In the rows, zero is written as 128.
The rows below come in pairs that one turn or mirror swaps. Which row does each named row swap with?
k_611: [151 129 141 126 167 129 106 143 133 151 131 123 131 120 170 174 133 113
 119]
k_984: [170 106 113 122 129 108  92 139 118 134 125 115 134 133 138 129 122 157
 137]
k_773: [109 135 120 142 117 133 149 146 135 157 161 133 129 149 101 134  91 123
 124]
k_303: [128 111 117 138 106 165 123 128 116 139 127 142 135  96 135 144 173 131
 135]
k_437: [119 134 127 126 117 115 119 147 135 160 164 116 153 160 131 144  98 132
  99]
k_682: [104 140 131 123 114 138 127 156 121 167 151 148 139 149 114 119 152 139
 100]
k_506: [158 122  99 111 143 127 129 139 113  93 116 152 151 108 154 127 137 136
 137]
k_93: [129 119 146  74 134 127 145 158 126 138 150 141 125 129 110 117 137 124
 107]
k_741: [138 115 102 127 147 125 131 143  91 125 127 108  92  85 132 120 134 128
 124]
k_324: [124 135 118 108 118 149  84 122 121 116 135 150 112 110 123 149 157 130
 132]
k_654: [ 94 153 125 138 128 136 113 156 151 124 147 148 150 138 130 109 142 147
  97]
k_581: [ 71 145 118 139 108 119 130 154 120 122 130 122 119 118 149 156 138 124
  94]
k_839: [128 140 128 110 119 154  88 124 127 115 141 148 116 106 128 148 164 129
 127]
k_852: [134 140 133 124 112 142 159 137 104  90 135 127 127 112 123 141 116  93
  90]
k_926: [166 114 110 123 134 100  90 136 115 123 133 118 139 137 141 129 128 154
 133]
k_577: [101 148 132 128 140 115 118 170 165 133 119 111 136 113 164 116 138 127
 105]
k_242: [130 154 157 103 148 129 106 125 144 109 128 120 107 120 117 122  94 122
 115]
k_330: [161 111 110 125 133 103  88 128 112 131 125 112 136 132 138 125 127 158
 133]
k_440: [106 136 125 141 118 130 151 144 144 150 161 135 123 150 105 123  93 125
 127]
k_389: [ 95 137 142 137 100 134 141 141 130 102 138 119 118 114 123 146 123 112
  77]
k_925: [131 130 120 110 109 152  87 127 118 126 138 147 113 105 127 148 162 120
 129]
k_512: [ 97 141 150 130 109 133 146 144 125 112 137 110 121 115 119 152 122 110
  78]
k_237: [136 136 134 130 117 144 160 132 114  83 127 136 127 103 124 145 113 100
  92]
k_68: [144 144 150  93 159 125 129 124 119 135 105 141 124 150 141 125  92 122
 111]
k_553: [171 119 104 130 149  99 102 135 112 110 130 125 133 134 145 132 118 148
 135]
k_59: [163 113 109 123 139  97  89 134 111 123 129 122 135 128 138 129 123 154
 135]
k_232: [139 108 133 120 121 151 137 131 106 120 135 125 136 137 145 149  76 164
 108]
k_646: [125 118 121 140 110 169 125 124 125 133 130 143 133 101 138 140 176 118
 132]
k_754: [ 99 151 123 134 137 132 111 154 159 114 149 140 151 140 135 117 137 156
 104]
k_584: [112 149 146 126 144 119 127 160 168 130 113 135 137 102 171 119 129 127
 106]
k_487: [145 137 156 101 152 119 144 135 110 137  95 121 136 148 144 121 103 111
 105]
k_981: [122 125 119 171 148 152 140 139 144 123  86 149 125 103 141 114 113 120
 125]
k_20: [128 122 147 117 122 140 129 143 126 139 157 122 146 161 148 161  87 146
 103]
k_829: [ 94 134  88 150 112 116 133 161 114 150 131 142 122 125 159 149 149 133
 125]
k_678: [141 147 136 128 119 138 163 135 111  87 132 137 129 109 125 142 116  96
  97]
k_911: [142 141 147  99 159 124 141 134 107 140 100 114 136 146 149 127 100 114
  99]
k_878: [102 139  78 148 144 122 136 153 112 155 122 149 122 120 159 142 139 119
 139]
k_814: [144 141 152 102 158 126 139 128 108 137  93 124 128 145 143 122  95 110
 107]
k_360: [144 143 156  99 159 123 142 131 107 133 100 127 132 146 139 122  98 115
 112]
k_10: [103 130 128 151 117 146 159 127 141 164 146 127 125 144 108 128 109 107
 122]
k_589: [116 124 113 180 140 153 136 147 137 122  93 143 123 107 130 110 120 114
 120]
k_823: [148 114 118 150 148 142 115 135 112 156 116 124 126 118 179 170 117 121
 130]
k_111: [115 102 112 140 129 165 142 136 146 126 108 117 146 120 135  94 113 147
 132]
k_87: [111 103 111 142 142 161 128 132 147 104 120 113 143 122 131 106 114 157
 135]
k_712: [133 121 107 154 134 147 130 147  96 163  97 125 124 132 166 146 115 118
 143]
k_223: [122 114 130 158 106 165 151 119 139 151 137 138 140 117 118 127 144 113
 140]
k_701: [119 117 100 179 132 130 142 156 102 144 108 120 108 113 120 128 128 107
 105]
k_319: [106 143  85 147 138 125 133 157 106 161 125 147 123 120 157 152 136 119
 138]

k_242 is swapped with k_506
k_581 is swapped with k_223
k_232 is swapped with k_611
k_87 is swapped with k_584
k_712 is swapped with k_437
k_829 is swapped with k_10

The rows below come in pairs that one turn or mirror swaps. Which row does each named row swap with?
k_901: [118 155 159 105 126 118 131 130 119 168 149 147 142 160 112 126 119 139]
k_513: [131 125 151 128 127 142 142 115  97 155 159 149 107 128 128 104 100 147]
k_344: [142 114  96 131 129 138 145 159 149 102 136 124 125 152 108 133 125 124]
k_453: [129 114 115 101 113 129 127 120 126 108 132 109 119  97 124 149 101  85]
k_672: [132 103 164 113 128 130 116 100  79 144 110 138 130 117 119 102 128 113]
k_380: [109 146 161 130 123 133 134 120 121 155 159 152 150 154 112 124 132 151]
k_250: [116 138 159 152 109 131  88 118 121 102 131 128 119 103 101 129 137 106]
k_519: [111 117 133 117 123 152  80 126 122 122 137 113 128 110 155 144 115  97]
k_766: [140 129  90 135 139 142 140 163 141 121 120 119 138 156 124 133 147 124]
k_727: [139 128  91 132 130 136 144 165 142 113 137 112 134 156 119 130 145 126]
k_826: [145 129 119 104 120 119 147 122 122 117 122  92 120  95 100 134 122  91]
k_474: [117 160 142 143 135 130 146 110 106 135 104 125 136 113 114 154 178 113]
k_967: [121 112  98 145 146 161 128 145 124 112 146 106 130 108 145 121 137 121]
k_902: [128 111 118 104 108 127 122 128 125  98 129 100 116 105 116 145 108  90]
k_54: [125 106 109 113 117 146 101 126 119 111 127 113 123 106 142 147 108  87]
k_837: [113 139 165 152 108 138 112  92 101 117 121 145 122 103 104 133 141 111]
k_934: [112 129 167 133 129 140 140 110 131 145 152 150 160 143 107 125 128 142]
k_538: [147 128 133 105 118 114 174 108 109 119 116 114 126 103 113 144 123  96]
k_844: [110 133 166 140 109 134 108  94 106 116 123 138 132  96  99 129 138 107]
k_72: [116 155 154 118 121 131 127 122 123 161 160 151 161 152 117 132 119 146]
k_597: [122 111 177 129 112 132 127  93  91 119 110 137 132 113 111 118 133 115]
k_975: [136 149 103 124 140 136 119 162 132 125 110 124 142 163 131 134 163 119]
k_930: [133 117  85 131 151 155 133 151 115 129 143 107 121 121 157 128 124 129]
k_920: [113 162 145 102 126 117 124 126 122 168 142 151 148 161 124 137 122 132]
k_909: [114 163 141 149 145 118 142 124 108 135 114 134 146 126 121 147 180 113]
k_215: [145 169 129 121 116 106 119 146 137 150 149 120 103 137 107 147 120 102]
k_43: [123 166 143 120 133 109 147 111  94 143 110 125 142 105 117 138 167 105]
k_183: [137 174 127 129 101 114  96 138 126 128 130 119  98 122 118 149 133  95]
k_594: [138 100 138  99 136 125 136 118  76 145 100 139 118 121 132 112 125 114]
k_44: [140 122  83 110 143 137 126 155 104 145 127 117 108 137 152 128 124 118]
k_841: [136 104 107 131 118 142 140 147 139 100 149 132 110 140  98 119 110 128]
k_815: [122 129 145 136 142 145 118 116  92 165 154 148 122 129 139 107 114 156]
k_398: [115 136 148 131 142 145 116 114  94 172 150 149 129 128 144 104 123 146]
k_921: [107 138 151 129 142 151 101 118  94 168 142 138 141 131 154 121 134 136]
k_791: [139 167 129 119 110 108 111 134 133 146 137 114  96 124  97 149 124 105]
k_465: [107 147 154 126 128 130 128 120 125 166 155 155 155 154 117 129 120 144]
k_61: [144 131  92 133 134 139 134 167 130 114 119 126 140 156 123 129 153 126]
k_743: [114 118 163 137 133 159 154 106 127 128 154 133 162 129 110 120 127 139]
k_106: [153 121 121 107 109 124 143 122 118 106 116 107 107 100 104 136 116  93]
k_848: [129 114 173 138 120 135 113  99  91 121 106 141 128 112 112 109 139 110]
k_153: [125 140  97 134 138 141 127 161 132 113 120 125 138 161 135 147 159 120]
k_778: [133 126  82 123 147 154 128 153 118 132 138 110 117 126 160 127 133 122]

k_930 is swapped with k_815
k_727 is swapped with k_380
k_841 is swapped with k_743
k_597 is swapped with k_902
k_465 is swapped with k_766

The rows below come in pairs that one turn or mirror swaps. Which row does each named row swap with?
k_477: [ 80 145 110 101 133 105 126 133  90 144  94  86 108 133 149 150]
k_595: [102 177  92  93 103 131 125 141 108 114  80 142 118 108 137 137]
k_970: [100 125 143 100  95 115 130 136  91 119  85 114  58 136 159 194]
k_379: [ 67 138  98 111  61 106 132 104 109 116  94 141  88 149 149 172]
k_846: [119 109 125  86 112  98  96 102  98 131  93 134 102 104 168 169]
k_974: [105 177  97  75 110 124 126 116 117 101  50 119  83 125 156 171]
k_730: [146 133 135 132 111 108 133 135 112  95  88 108  84 133 145 170]
k_953: [ 95 121  94  95  84 123 129 129 106 103 109 101 146 157 119 167]
k_58: [122 136 114 118  86  79 120 115  97 157  92 109  94 154 135 158]
k_132: [121 142  91  73 130 127 113 125 105 110  94 138 123  97 149 192]
k_957: [115 134  85  86  85 133 123 113 101  98  42 128 115 143 175 164]
k_320: [123 117 123  75 120 116 134 127  83 119  92  93 137 161 145 158]
k_201: [ 99 109 101 110 105  98 124 156  71 116 110 121  87 137 121 177]
k_524: [104 143  79  71 114  91 140 152 102 116  62 117  75 109 176 167]
k_875: [ 88 122  84  85  90 113 137 116 134  85 109 130  80 136 115 184]
k_2: [102 110 103  69  99 107  83 126  86 107  81 123 106 107 140 155]
k_739: [142 138  83 102  77 114 134 148  97  95  96  80  91 135 149 153]
k_648: [ 89 144  88  74 117 113 147 101 131 143  92 128 134 150 164 169]
k_159: [ 98 111 128  73 105 107 125 102  98 141  88 137 103 132 183 144]
k_939: [119  99 111  85 109 102 126 124 104 121 120 122 105 102 162 205]
k_482: [119 106  87  80 117 117 135 123  98  88  94 152 142 139 144 176]
k_658: [ 99 132  78  94  77 105 171 134 140 110  63 107 101 138 168 169]
k_566: [108 171  81 108 101  98 161 124 122 126  63 121  74 123 151 154]
k_275: [ 87 141 137  80 104 115 134 100 110  74  92 149 104 130 144 153]
k_490: [ 93 148 106  67  95  73 153 125 119 121  92  96  90 135 179 142]
k_244: [109 133 113  64  94 108 132 128 109  81  97 167 131 123 144 167]
k_582: [145 127 105 100  67 109 128 120  97 142  83 104 121  99 139 161]
k_231: [162 131 100  62  83 105 139 132 112 118 103  98  85 125 134 175]
k_128: [144 115  88  63 110 105 144 140 106 143  97 139  89 134 144 140]
k_858: [ 82 138  92  87  86  96 148 137 152  95  93 112  91 104 159 159]
k_776: [126 142 113  85  80 109 131 119 107 127  91 181 111 130 145 182]
k_12: [109 146  95 106  76 109 162 112 116 114 108 111 144 159 134 175]
k_718: [144 146  85 116 125  97 136 122 106  84  91 107 114 156 152 181]
k_160: [ 51 129  93  97  85 109 140 138 102 119  83 122  81 133 159 183]
k_888: [ 78 155  71  93  85  99 124 158 103 101  86 118 128 149 137 169]
k_910: [117 110 106 121  91 111 136 120  92 106 114 125  79 161 114 170]
k_308: [ 81 142 125 106 117 106 139 122 106 168  89 120 107 144 147 167]
k_808: [113 138 125 126 106 106 131 130 100  83  93  83 123 117 155 185]
k_805: [125 135 146  56  79 114 133  95 103 115  90 128 112 115 147 151]
k_877: [ 94 157 117  98 106  87 158 117 142 115 124 119  98 112 145 148]
k_653: [138 128 102 113 124 119 134 145 110 113  89  96  75 154 147 138]
k_746: [158 137  92  97  76 110 136 104 111  86  91 124  85 152 147 151]

k_595 is swapped with k_582
k_957 is swapped with k_128
k_953 is swapped with k_308
k_231 is swapped with k_974

